Each row is where one point has got to under a steady rotation. How many steps took it there?
The counts run from 0 to 833.
|  -8 | -10 |   2 |  11 |   9 | -40 |  10 |  10 | -15 |   3 |  15 |  17 |   7 | -11 |  -2 | -46 | -24 | -30 |  12 |  20 |  -6 |   1 | -24 |   4 |   2 |  -7 |  -6 |   1 |  -5 |   8 |  12 |  12 |  13 |  15 |  30 |  18 |   5 | -39 |   6 |   7 |  27 | -16 |  -7 | -11 |   5 | -17 |  20 |  -9 |   2 | -14 |  -5 |  -3 | -12 |  20 |  14 |  -4 |   4 |  -5 |   0 | -32 | -14 |  13 |  -7 | -22 |  -9 |  24 |   0 |  -6 |   3 |   3 |   7 | -15 |   9 |  -3 |   6 |   9 |
294
|  -9 |   1 |  -5 |   7 |  -4 | -39 | -10 |   9 |  -6 |  23 |   1 |  17 |   1 | -20 |   0 | -27 | -24 | -26 |  20 |  17 | -12 |  19 | -12 |  -2 |   5 | -14 |  -7 |   5 |  -8 |   5 |   4 |  15 |   7 |  16 |  22 |  30 |  20 | -39 |  -9 |   2 |  22 | -15 | -28 |  -8 |  -2 | -19 |  10 |  -6 | -14 | -25 |  -3 |  10 |   1 |  22 |  14 | -10 |  29 |  -6 |   6 |  -9 |   2 |   5 | -12 |  -2 |  -8 |  23 |   3 |   4 |   5 |   7 |  12 |  12 |   2 | -11 |  11 |   7 |
423
| -15 | -18 |  -3 |   5 |   0 | -33 |   5 |  12 |  -8 |  -3 |  16 |  13 |   2 | -13 |  -1 | -41 | -27 | -25 |   2 |   1 | -13 |  -7 | -18 |  17 | -16 | -12 |  -9 |   9 |  -8 |   1 |   6 |  30 |  -2 |  12 |  35 |  18 |  17 | -25 |   6 |   6 |  15 |  -4 |  -5 |  -6 |   1 | -24 |   4 |  -4 |  21 | -12 |  -9 |   9 | -21 |  19 |  21 |  -5 |  21 |  -1 |   8 | -24 |  -3 |  19 |  -4 |  -5 |   2 |  34 |   3 |  10 |  -8 |  13 |   3 |  -4 |  -7 |  -5 |  10 |   5 |
590
|   3 |   4 |  -1 |  10 |   2 | -31 | -17 |  40 | -21 | -10 |   9 |   2 |   4 | -19 |  -2 | -39 |  -4 | -31 |  -3 |  -3 | -12 |   7 | -30 |  11 |   0 |  -8 |  -2 |  -7 |  -1 |   0 |  23 |  21 |  -4 |  -1 |  35 |  21 |  -4 | -16 |   1 |   2 |  15 | -15 | -17 |  -8 |  28 | -11 |  14 |  -5 |   5 |  -8 |  -9 |   6 |  -4 |  16 |  -1 | -14 |  24 |   2 |   1 | -28 |   7 |  10 |  -6 |   2 | -10 |  19 |  -5 |  -9 |  -9 |  13 |  -1 |  -7 |  -9 | -15 |   0 |  11 |
757
|  -5 |  -4 |  -5 |  15 |  -2 | -30 | -26 |  27 | -19 |  -8 |   1 |  13 |  -5 | -19 |   4 | -39 |  -7 | -26 | -11 |   0 | -12 |   0 | -22 |  21 |   4 | -21 | -13 |   0 |  -1 |  -5 |  22 |  31 |  -1 |   9 |  35 |  36 |  -5 | -10 |  -2 |   3 |   7 |   0 | -24 |  -8 |  13 | -21 |  20 |   4 |  -3 | -11 |  -9 |  12 | -14 |  11 |   0 | -15 |  35 |  -2 |  -5 | -18 |   8 |  16 |  -7 |   7 |  -7 |  14 |  -6 |   8 |  -1 |  11 |  -2 |   0 |  -8 | -10 |   2 |  29 |
193
|  -6 | -15 |   7 |  -5 |  -2 | -23 | -12 |  -5 | -12 |  28 | -14 |  20 |  13 | -14 |   2 | -37 | -25 |  -8 |  11 |  -7 | -22 |   5 |  -8 |  -6 | -10 | -24 |  -8 |   3 |   2 |   9 | -21 |   3 |  -9 |  21 |  26 |   9 |  25 | -21 |   8 |  11 |  11 |   5 |   2 |  -1 |   2 | -33 |   6 |  -1 |  -3 |  -1 | -16 |   3 | -20 |  26 |  14 |  -8 |  16 |   4 | -13 | -28 |  -4 |  13 |   0 | -18 |  11 |  32 |  -6 |  -1 |  -2 |   9 |  18 |   8 |  13 | -22 |  12 |   6 |
301
|  10 |   4 |   6 |   2 |   0 | -24 | -27 |  16 |  -5 |  20 | -21 |  28 |   3 |  -9 |   7 | -28 | -15 |  -7 |  10 | -16 | -16 |  13 | -13 | -13 |  -2 | -22 | -10 |  12 |   9 |   2 |  -4 |   2 |  -1 |   1 |  25 |  27 |  19 | -10 |   2 |  10 |  18 |  -4 | -30 |  -8 |   7 | -45 |  19 |   3 | -21 |  -5 | -12 |  16 | -19 |  22 |   0 | -26 |  16 |  -8 |  -1 | -12 |  16 |   1 |  -7 |  -8 |  -7 |   3 | -11 |  -8 |  13 |   8 |  15 |   9 |   7 | -25 |  16 |  18 |
654
|   2 |  -6 |  -9 |  -3 |  -5 |  -6 | -10 |   7 |  -1 |   1 |  -6 |  22 |  10 | -10 |  -5 | -49 | -36 | -19 |  20 |  -4 | -11 |   6 | -21 |  11 |   2 |  -8 |  15 |  16 |   1 |   0 |  10 |  29 | -16 |   7 |  30 |   0 |  23 | -19 |   2 |   2 |  14 | -12 |  -4 |   3 |  11 | -30 |   4 |  -2 |  -7 | -27 |  -2 |  -8 | -41 |   4 |  12 | -25 |   7 | -10 |  -7 |  -9 |  -9 |  -2 |   2 |  -4 |  -9 |  23 |   0 |   2 | -25 |  14 |  10 |  -4 |  -6 | -12 |   2 |  13 |
286
|   4 | -11 |  -2 |  -7 |  14 | -18 |  -4 |  -2 | -18 |  12 |  -1 |  21 |  14 |   1 | -12 | -46 | -20 |  -2 |  21 |   2 |  -6 |  -5 | -20 |  -1 |  -6 | -23 |   0 |  28 |   2 |   7 |   3 |  22 |   6 |  29 |  36 |  12 |   1 | -23 |  11 |   7 |  16 | -13 |   8 | -19 |   1 | -42 |  16 |   3 |   1 | -14 |   4 |   7 | -25 |  14 |   4 | -16 |   0 |   0 |  -7 | -24 | -11 |  20 | -10 | -20 |   6 |  21 | -19 |   9 |  -7 |   1 |  21 | -11 |   8 | -24 |   2 |  16 |
517
|   0 |  -3 |   0 |  12 |   4 | -23 | -19 |  14 | -16 |   4 |  12 |  17 |  -7 |  -5 |  10 | -33 | -17 | -21 |   1 |  10 | -12 |   4 | -22 |  22 |  19 | -21 | -14 |  -4 |  11 |  -4 |  15 |  21 |  12 |  -1 |  21 |  33 |  -8 |  -9 |   2 |   5 |   9 |  -8 | -39 |  -7 |  21 | -40 |  25 |   0 | -16 |   0 |  -9 |  16 | -16 |  20 |   0 | -30 |  29 |  -1 |   1 |  -5 |  15 |   1 | -12 |   3 |  -9 |   4 |  -5 | -14 |   1 |   6 |   8 |  -7 |  -9 | -10 | -11 |  10 |
790
| -14 | -17 |   7 |   5 |   9 | -14 |   9 |   3 | -13 |  -3 |  19 |  19 |  14 |  -4 | -10 | -44 | -31 | -10 | -10 |   9 | -11 |  -5 | -31 |   7 |   9 | -12 |  -5 |   5 |  10 |   7 |  12 |  22 |  14 |  -3 |  32 |  14 |  -1 | -23 |   9 |   5 |   8 | -14 | -13 |   0 |  27 | -46 |  12 |   1 |   0 |   1 |  -4 |   2 | -45 |  28 |   0 | -12 |   5 |   5 | -12 | -16 |  -3 |  11 | -12 | -14 |  20 |  10 | -14 |  -7 | -15 |   3 |  12 |  -8 |   1 | -13 |  -9 |   3 |
704
|   5 |   4 |   4 |   0 | -11 | -25 | -17 |  16 | -12 |  16 | -14 |  25 |  -5 | -12 |  -1 | -38 |  -3 |   7 |   7 | -22 | -19 |   2 | -11 |   7 |  -5 | -33 | -13 |  19 |  10 |  -5 | -13 |  16 |  -2 |  -1 |  42 |  17 |   4 |  -3 |   6 |   5 |  10 |  -7 | -11 |  -8 |  -2 | -41 |   4 |   8 | -15 | -12 |   2 |  18 | -20 |  22 |   6 | -25 |  14 |   8 |  -5 | -14 |  13 |  15 |  -5 |   3 | -14 |  25 |  -9 |   7 |  19 |  12 |  18 |  -7 |  -6 | -29 |   4 |  17 |
135
|  10 |   0 |   1 |  -2 |   4 | -35 | -22 |  16 | -12 |  20 | -16 |  23 |   9 | -21 |  -4 | -24 | -16 | -10 |   8 | -15 | -14 |   8 | -21 | -11 |  -9 | -13 |   6 |  19 | -11 |  -5 |  -3 |  20 |  -1 |  18 |  26 |  24 |  32 | -30 |   3 |   7 |  19 | -12 | -11 |  -4 |  -1 | -30 |  10 |   3 |  -2 | -25 | -11 |   8 |  -4 |   6 |   7 | -12 |  16 | -17 |  -1 | -16 |  12 |  11 |  -9 |   2 |  -2 |  28 | -19 |   1 |  -6 |  12 |   7 |  16 |   3 | -25 |  13 |  20 |
35
|  -9 |  -1 |  -2 |   9 |  10 | -38 |   6 |  15 | -20 |  -2 |  14 |  10 |   5 | -15 |   0 | -50 | -17 | -15 |   7 |   7 |  -4 |   0 | -21 |  19 |  -4 | -15 | -11 |   4 |  -6 |   4 |   4 |  21 |   8 |  10 |  36 |  14 |   6 | -24 |   3 |  13 |  18 | -14 |   1 | -11 |   0 | -17 |  12 |   0 |   5 | -17 |   1 |   3 | -12 |  11 |  22 |  -8 |   8 |   7 |   6 | -32 |  -9 |  25 |   5 | -10 | -17 |  30 |   7 |   7 |   5 |  12 |   6 | -26 |  -3 | -10 |   6 |   8 |
293
| -11 | -17 |  -5 |  13 |   1 | -20 |  -9 |   7 |   2 |   3 |  11 |  26 |   1 |   2 |   1 | -30 | -35 | -30 |   5 |  14 | -22 |   0 | -28 |  11 |   6 | -15 |  -3 |  -6 |  11 |  13 |  28 |  20 |   2 |   7 |  31 |  26 |  -8 | -25 |   0 |  -1 |  15 |  -5 | -34 | -10 |  20 | -40 |  14 |  -2 |  -5 |  -8 |  -4 |   4 | -33 |  27 |   3 | -19 |  26 | -13 |   5 |  -9 |  -1 |   3 | -10 |   1 |  12 |   2 |   4 |  -4 |  -4 |  10 |   9 |   2 |  -7 |  -7 |  -5 |  14 |
536
|  -1 | -13 |   5 |  -5 |   3 | -12 | -10 |  18 | -25 |   7 |  10 |  18 |  10 |  -5 |   2 | -44 |  -8 |  -7 |   3 | -11 | -21 |  -3 | -18 |  14 |  -9 | -38 | -13 |  10 |   6 |   5 |   3 |  16 |   2 |   9 |  34 |  12 | -18 |  -8 |  10 |   0 |  -3 |  -3 |  -7 | -10 |  16 | -37 |   8 |   2 |   7 |   5 |  -4 |  19 | -23 |  28 |   2 | -21 |  13 |  14 | -13 | -30 |   7 |  19 |  -1 | -13 |   4 |  25 | -12 |  -4 |  -4 |   9 |  18 |  -7 |  -1 | -26 | -10 |   6 |
51
|  -4 |  -2 |   1 |  16 |   0 | -20 |  -8 |   9 |   2 |   0 |  12 |  17 |  -3 |  -2 |  13 | -38 | -33 | -35 |  14 |  11 | -18 |   4 | -26 |   7 |  10 |  -4 |  -1 | -11 |   8 |   9 |  23 |   8 |   1 |  -6 |  27 |  24 |   8 | -16 |   1 |   9 |  22 | -12 | -34 |  -6 |  21 | -32 |  23 |   1 | -14 |  -7 | -11 |  -2 | -29 |  20 |   2 | -16 |  17 |  -8 |   6 | -18 |  -4 |  -2 |  -1 | -10 |  -7 |   2 |   6 | -11 |  -1 |   8 |   2 | -10 |  -4 |  -4 |   1 |  12 |
580
|   2 |   2 |   6 |   8 |   0 | -22 | -22 |  33 | -13 |  -4 |   5 |  15 |   3 | -16 |  13 | -42 |  -9 | -27 |  -7 | -21 | -18 |   4 | -28 |  13 |  -6 |  -8 |  -7 | -10 |   0 |  -5 |  12 |  17 | -12 | -11 |  30 |  24 |  10 |  -1 |  10 |   8 |   9 |  -8 | -25 |   3 |  27 | -29 |  16 |   4 |   7 |   6 | -24 |   7 | -14 |  15 |   1 | -14 |  23 |   1 |   0 | -28 |  16 |   7 |   6 |  -4 |  -4 |  16 | -12 | -16 | -10 |  19 |   0 |  -8 |  -5 | -16 |  -2 |  15 |
105
|   1 |   4 |  -9 |   4 |   2 | -22 | -14 |  17 | -20 |  -4 |  -5 |   7 |   7 | -21 |  -9 | -37 | -11 | -12 | -10 |  -1 |  -5 |   3 | -26 |   6 |   6 | -11 |   3 |  17 |  -5 | -15 |  19 |  43 |   6 |   7 |  32 |  21 |  11 | -21 |   1 |   3 |   8 | -10 | -12 |  -3 |  11 | -25 |  17 |   0 |  -2 | -32 |   1 |  -2 | -15 |   4 |   8 | -20 |  21 |   1 | -12 | -12 |   5 |  15 | -21 |  15 |  -7 |  23 | -17 |   5 | -16 |  10 |   5 |   5 | -12 | -22 |   5 |  23 |
673
|  -6 |  -8 | -11 |   1 |  12 | -20 |   0 |   0 | -18 |   2 |  14 |  13 |  10 | -15 |   5 | -43 | -22 | -22 |   9 |  10 | -11 |   3 | -22 |  36 |   4 |  -7 |   1 |  19 | -16 |  -8 |   4 |  38 |  12 |  23 |  21 |  19 |  11 | -24 |  12 |  17 |   6 |  -7 |  -6 |   0 |   0 | -31 |   8 |  -2 |   3 | -18 |  -4 |  12 | -12 |   8 |  18 | -18 |  16 |   4 |   1 | -12 |  -3 |   3 |  -9 |  -5 |  -7 |  29 |  -3 |  -4 | -23 |   2 |   8 |  -9 |  -3 |  -8 | -13 |   4 |
593
|   3 | -19 |  -1 |  -2 |  12 | -17 | -10 |   4 | -17 |  11 |   2 |  17 |  14 |   1 |  -5 | -35 | -21 | -10 |  12 |   4 | -11 |  -2 | -15 |  -1 |  -1 | -36 | -15 |  11 |   9 |  10 |   6 |   7 |   4 |  26 |  32 |  18 | -12 | -26 |  10 |   3 |   7 |  -4 |  -9 | -27 |   8 | -43 |  23 |  -1 |  -3 |  -1 |  -4 |  19 | -19 |  24 |  -2 |  -8 |  15 |  -5 |  -8 | -27 |  -7 |  17 |  -7 | -14 |  11 |  15 |  -9 |   2 |   3 |  -1 |  17 |  -4 |   8 | -16 |   1 |  14 |
305
|  -4 |  -8 |   4 |  -4 |   1 | -21 |  13 |   3 | -26 |  17 |  16 |  18 |  18 |  -5 |  -7 | -41 | -19 | -14 |  12 |  13 |  -9 |   3 | -22 |  -5 |   7 | -20 |  -6 |   3 |   2 |  10 |  -3 |  11 |  23 |  11 |  31 |   4 | -14 | -31 |   9 |  10 |   8 | -24 |  -5 | -13 |  12 | -34 |   4 |  -8 | -10 |  -7 |  -4 |  -5 | -25 |  34 |   9 | -19 |   2 |  13 | -12 | -28 | -10 |  14 | -10 | -20 |   6 |  32 | -10 |  -3 |  -4 |   0 |  23 |  -9 |   6 | -18 |  -2 |  -8 |
605
|  -2 |  -1 |  -5 |  -6 |  -6 | -10 |  -9 |  -4 |  -6 |  27 | -17 |  29 |   9 |  -4 |   1 | -41 | -22 |  -3 |  20 | -11 | -18 |  -3 |  -8 |   8 |   2 | -21 |  -7 |  23 |  10 |  -1 | -16 |  16 |  -1 |  -2 |  23 |   6 |  16 |  -6 |   3 |   9 |   9 |  -6 | -13 |  -1 |  -2 | -54 |   5 |   6 | -26 | -12 |  -3 |   8 | -30 |  28 |  11 | -26 |   8 |   7 |  -5 |  -3 |   7 |   4 |  -2 |  -4 |  -1 |  24 | -10 |   2 |   0 |   9 |  23 |  -4 |   2 | -30 |  -4 |   3 |
652
|  -2 |  11 |   5 |  10 |  -5 | -39 | -21 |  28 |  -7 |  -1 | -12 |  19 |   2 | -25 |   5 | -36 | -14 | -28 |   1 |  -6 | -16 |   8 | -22 | -11 |  -1 |  -3 |  -3 |  -5 |  -3 |   2 |  14 |  10 |  -8 |  -3 |  37 |  25 |  24 | -19 |  -8 |   1 |  26 | -11 | -27 |  -2 |  14 | -10 |   7 |   5 |   2 | -18 | -13 |  -3 |  -8 |  16 |   6 |  -8 |  17 | -12 |   2 | -25 |   7 |   9 |  -5 |  -2 | -10 |  21 |  -6 |  -1 |   4 |  18 |   1 |   5 |  -6 | -15 |  19 |  21 |
544
|   4 |  -6 |  -6 |  -1 |   8 |  -4 | -12 |   4 | -16 |   6 |   3 |  17 |  11 |  -9 |   4 | -44 | -20 | -17 |  -6 |  -8 | -14 |   6 | -32 |  24 |   8 | -11 |   2 |   6 |   4 | -12 |   5 |  32 |  10 |  -2 |  19 |  17 |  11 |  -3 |  17 |  10 |   0 |  -6 | -10 |   9 |  23 | -53 |  15 |   5 |  -7 |   3 | -16 |   7 | -33 |  15 |   5 | -27 |  13 |  12 | -16 | -10 |  24 |  -3 |  -8 |  -9 |   5 |  17 | -23 | -19 | -25 |   0 |   9 |  -2 |  -4 | -16 | -10 |   7 |
186
|   6 |  11 |   3 |   2 |  -6 | -25 | -15 |  24 | -17 |  -6 |  -6 |  14 |  13 | -24 |  -9 | -45 |  -7 | -16 |  -6 | -10 |  -7 |   4 | -35 |  -3 |   5 |   4 |  11 |  -2 |   2 | -10 |  11 |  27 |  -3 | -11 |  33 |  10 |  27 | -10 |   6 |   6 |  12 |  -9 | -11 |   5 |  26 | -24 |  10 |   2 |   0 | -19 | -10 | -15 | -19 |   4 |   8 | -15 |   8 |   3 | -12 | -24 |  17 |   6 |  -8 |   0 |  -7 |  27 | -20 |  -7 | -20 |  15 |  -3 |  -2 |  -7 | -26 |   7 |  18 |
585
|   6 | -10 |   1 |  -4 |   7 |  -2 |  -9 | -14 |  -6 |  12 |   1 |  26 |   9 |   0 |   1 | -40 | -38 |  -8 |  18 |  -3 | -11 |  -5 | -23 |  10 |  10 | -19 |  -3 |  20 |   9 |   1 |  -2 |  17 |   4 |   7 |  31 |  10 |   7 | -11 |  10 |  10 |   6 |  -3 |  -8 |  -3 |  11 | -57 |  15 |   6 | -20 |   0 |  -9 |   6 | -43 |  23 |   2 | -29 |  -1 |  -1 | -13 | -13 |  -1 |   5 |  -5 | -13 |   5 |  10 | -12 | -11 | -11 |   5 |  19 | -11 |   3 | -15 |  -9 |   8 |
440
|   4 |   3 |   1 |  -5 |   1 | -32 | -13 |   2 | -20 |  31 |  -7 |  15 |  17 | -25 |  -6 | -30 | -13 |  -8 |   7 |  -2 | -11 |  14 | -19 |   0 |   4 |  -5 |   1 |  10 |  -7 | -13 | -22 |  16 |  10 |  16 |   8 |  17 |  34 | -27 |   3 |  18 |  10 | -13 |  -9 |   9 |   3 | -37 |   4 |   0 |  -9 | -10 | -22 |   0 |   3 |  20 |  19 | -15 |  11 |  14 | -12 | -18 |  21 |   3 |  -5 | -12 |  -2 |  39 | -19 | -16 | -12 |   5 |  15 |   7 |   8 | -29 |   5 |   1 |
299
| -22 |  -4 |   1 |  15 |  -6 | -37 |   7 |  17 |  -7 |  -4 |  12 |  13 |  -2 | -16 |  -3 | -46 | -27 | -25 |   6 |   3 |  -9 |  -1 | -21 |   3 |  -3 |  -9 |  -7 |  -8 |   3 |   5 |   7 |  26 |  -2 | -12 |  40 |  11 |  17 | -20 | -10 |   1 |  23 | -10 | -17 |   4 |  10 |  -8 |  -2 |  -2 |   1 | -15 |  -5 |  -3 | -30 |  26 |  14 | -15 |  14 |  -1 |   5 | -22 |  -4 |  22 |   1 |   1 |   0 |  29 |   9 |   7 |  11 |  23 |   1 |  -5 | -11 |  -4 |   9 |   4 |
26
| -17 | -20 |  15 |   8 |   5 | -28 |   7 |  -1 |  -9 |  12 |   3 |  25 |  -5 |  -8 |  -1 | -35 | -32 |  -2 |  -7 |   0 | -14 |  -3 | -13 |   1 |  -6 | -27 | -15 |   4 |   7 |  10 | -11 |  12 |   8 |  -1 |  30 |  23 |  11 | -13 |   2 |   9 |   7 |  -6 | -12 |  -3 |   8 | -40 |   5 |   5 |   1 |   8 |  -8 |  10 | -32 |  38 |  11 | -13 |  14 |   3 |  -1 | -23 |   3 |  21 |  -8 |  -2 |  22 |  22 |  -6 |  -2 |  10 |  13 |  16 |   6 |   1 | -12 |   9 |   2 |
224
